In the data rows, zero lies at 7.5, halfway between 7 and 8.
Some points, one per row:
[13,4,5,13,10,2,6,9,6,5,7,8,5,10,8,5,5,10,8,9,9,11,3,6]
[9,7,10,6,8,8,10,2,9,6,10,5,5,3,4,10,12,4,11,10,14,11,2,8]
[3,7,6,8,8,4,9,1,6,10,10,6,8,12,11,13,7,3,6,6,11,13,2,6]
[1,12,10,13,2,2,10,10,8,11,11,10,9,3,13,4,5,7,6,9,3,8,12,14]
[13,2,6,8,12,4,3,12,5,3,7,9,5,11,10,2,5,13,5,10,7,12,5,6]
[5,13,9,8,7,5,12,7,14,6,1,4,11,4,9,5,11,5,2,5,11,1,13,12]
[10,3,10,13,3,3,6,8,12,4,2,4,8,12,2,6,9,4,7,10,10,12,8,11]
[4,13,9,7,12,11,3,12,5,14,7,9,6,10,3,6,8,9,4,12,7,5,13,6]
[13,7,8,8,6,12,9,3,8,9,9,4,6,3,7,11,5,6,6,4,14,9,3,11]
[11,8,9,3,11,10,14,2,7,8,11,4,5,4,2,11,8,3,12,11,12,12,4,6]
[10,5,10,5,6,3,12,9,14,14,3,4,11,12,9,11,3,5,6,9,9,2,8,6]
[5,9,10,4,8,8,9,8,5,4,12,12,6,5,8,8,4,7,3,12,3,12,7,7]
[12,9,11,8,12,8,7,4,6,13,8,11,8,4,8,6,13,9,7,4,3,3,12,3]
[7,8,8,3,3,6,9,12,14,14,8,5,12,10,10,11,8,10,7,3,12,3,7,9]
[7,9,11,13,7,2,7,11,7,8,10,10,9,3,6,4,4,11,11,10,3,10,11,12]
[8,9,11,5,10,9,10,8,7,4,11,8,5,4,5,8,11,4,9,4,3,11,12,9]
[2,9,11,5,2,4,13,8,15,4,7,7,10,11,6,12,6,2,10,11,4,9,12,6]
[10,3,10,11,12,7,3,11,7,5,7,8,4,9,3,4,5,11,12,4,7,12,6,8]
[10,3,5,3,7,10,3,12,6,3,6,10,7,12,12,7,12,11,4,8,5,10,7,5]
[8,8,6,8,5,7,9,10,9,11,6,8,12,10,3,9,13,4,10,12,10,2,1,9]
10 more points follow, each with its number after it:
[7,10,7,3,5,7,6,8,6,5,9,10,6,4,3,8,11,9,8,4,3,9,13,9] 0
[8,13,5,3,12,5,8,6,4,8,9,9,9,13,6,10,9,9,13,8,5,6,7,6] 1
[2,7,5,12,10,3,7,0,5,11,10,7,7,12,13,11,7,4,8,8,9,11,3,9] 2
[6,12,9,5,6,5,14,10,8,8,5,5,7,3,7,5,3,5,2,2,13,2,10,14] 3
[3,13,2,8,8,11,6,4,5,12,10,3,8,5,8,5,2,5,9,4,10,2,5,12] 4
[12,8,2,6,8,12,7,2,5,7,7,3,5,6,6,11,14,9,11,10,11,9,3,5] 5
[10,4,8,11,2,5,5,10,5,3,10,11,9,3,9,2,12,5,2,11,5,6,3,9] 6
[10,5,9,6,12,5,3,11,9,4,6,10,5,9,7,4,6,12,5,6,6,11,10,6] 7
[10,9,3,5,3,6,5,8,6,11,10,4,7,6,6,8,13,4,9,6,14,1,9,11] 8
[8,7,12,11,7,7,9,5,14,4,5,5,12,4,9,3,5,12,12,2,13,9,4,7] 9
Which of these numbered points is nearest to each point below, looking only along the 4 directions in which the first points spread most? Its number follows each.
[9,5,8,5,13,7,3,11,7,3,6,10,4,12,10,6,9,11,2,11,6,11,9,4] > 7
[7,4,6,7,5,9,13,6,7,5,4,7,5,10,11,5,4,10,6,9,9,5,7,5] > 9
[10,14,3,3,9,9,3,8,10,10,5,6,15,11,6,12,9,3,10,7,3,4,6,6] > 8
[11,14,2,6,9,12,3,3,14,12,1,5,15,10,10,12,11,5,9,10,5,5,9,7] > 8
[10,2,10,13,2,4,2,9,13,4,3,4,10,8,5,4,7,3,10,7,10,9,6,10] > 9
[8,6,12,10,4,9,8,4,12,3,8,5,7,4,5,6,8,12,12,10,13,11,4,9] > 2
[7,9,8,3,6,8,7,7,7,4,9,10,6,5,4,9,11,8,8,5,3,8,13,9] > 0
[12,9,8,4,13,13,13,3,6,8,12,4,7,4,2,13,4,5,8,12,11,12,4,6] > 5
[12,3,4,12,6,2,4,10,4,4,9,9,9,4,8,7,2,4,4,11,8,5,6,9] > 6
[12,2,4,6,10,8,3,12,4,3,7,8,5,9,13,6,11,11,1,7,5,12,5,3] > 7
[11,3,11,10,4,9,8,6,8,5,9,7,5,8,2,6,9,8,11,9,13,11,5,10] > 2
[5,11,4,11,6,13,12,3,8,13,10,12,5,3,10,9,8,9,9,13,13,3,4,5] > 4
[8,5,11,12,5,6,6,8,13,4,4,5,11,5,8,2,3,7,12,5,12,9,2,8] > 9
[3,10,11,4,5,6,11,7,14,4,6,7,11,10,5,12,2,2,10,13,2,9,12,6] > 3
[2,12,11,4,8,10,9,6,6,4,8,13,7,10,8,11,4,8,2,11,4,8,11,5] > 0
[11,9,2,5,10,9,7,2,4,6,8,4,5,3,6,12,13,7,12,11,10,8,5,7] > 5
[11,7,4,3,2,3,8,10,7,12,9,5,7,8,7,11,9,3,8,6,12,1,9,11] > 8
[8,6,11,11,10,3,5,11,8,6,9,9,7,4,4,3,2,12,13,7,4,10,10,11] > 6
[4,12,5,3,10,8,4,9,11,13,10,7,13,10,11,12,12,13,10,1,13,4,5,12] > 8
[11,7,3,10,7,4,9,4,6,6,7,6,4,4,9,8,11,7,7,9,12,11,4,4] > 2
[5,11,4,8,5,12,11,1,6,11,9,11,5,5,8,8,5,10,9,11,12,1,3,3] > 4
[12,8,3,8,6,11,8,4,7,5,5,5,6,6,6,9,12,9,12,12,11,11,3,4] > 5
[9,6,9,5,9,9,9,2,9,5,10,5,6,3,3,11,12,2,12,11,14,12,1,7] > 5
[8,4,10,9,11,8,7,7,9,9,9,8,5,9,8,6,11,7,6,4,9,10,11,8] > 1
[4,10,11,3,12,9,6,8,4,5,13,11,5,4,3,11,10,5,6,1,2,8,11,5] > 0
[8,7,11,8,6,7,10,5,14,3,8,5,9,3,8,6,9,12,12,6,14,10,3,8] > 2
[5,11,4,6,11,12,10,4,7,14,7,4,9,7,9,6,8,1,10,5,7,3,5,12] > 4
[6,10,4,8,6,7,11,3,5,11,10,12,5,3,6,8,6,10,9,7,13,2,4,4] > 4
[9,3,11,12,9,9,14,4,10,14,5,7,5,13,10,13,4,6,1,11,7,1,11,5] > 8
[8,9,10,3,7,6,4,8,3,5,11,9,5,5,4,7,11,12,9,3,4,9,12,8] > 0
[13,7,5,3,4,1,7,12,8,12,8,3,9,10,7,13,9,2,8,7,12,2,7,11] > 8
[11,7,6,4,7,3,6,12,9,11,6,7,13,10,5,11,12,3,12,9,11,2,3,11] > 8
[4,6,9,8,4,3,13,8,13,6,6,5,10,13,8,8,5,1,11,12,3,10,10,6] > 9
[10,3,11,10,2,8,5,4,11,4,9,7,5,6,2,4,5,11,11,12,12,12,6,10] > 2
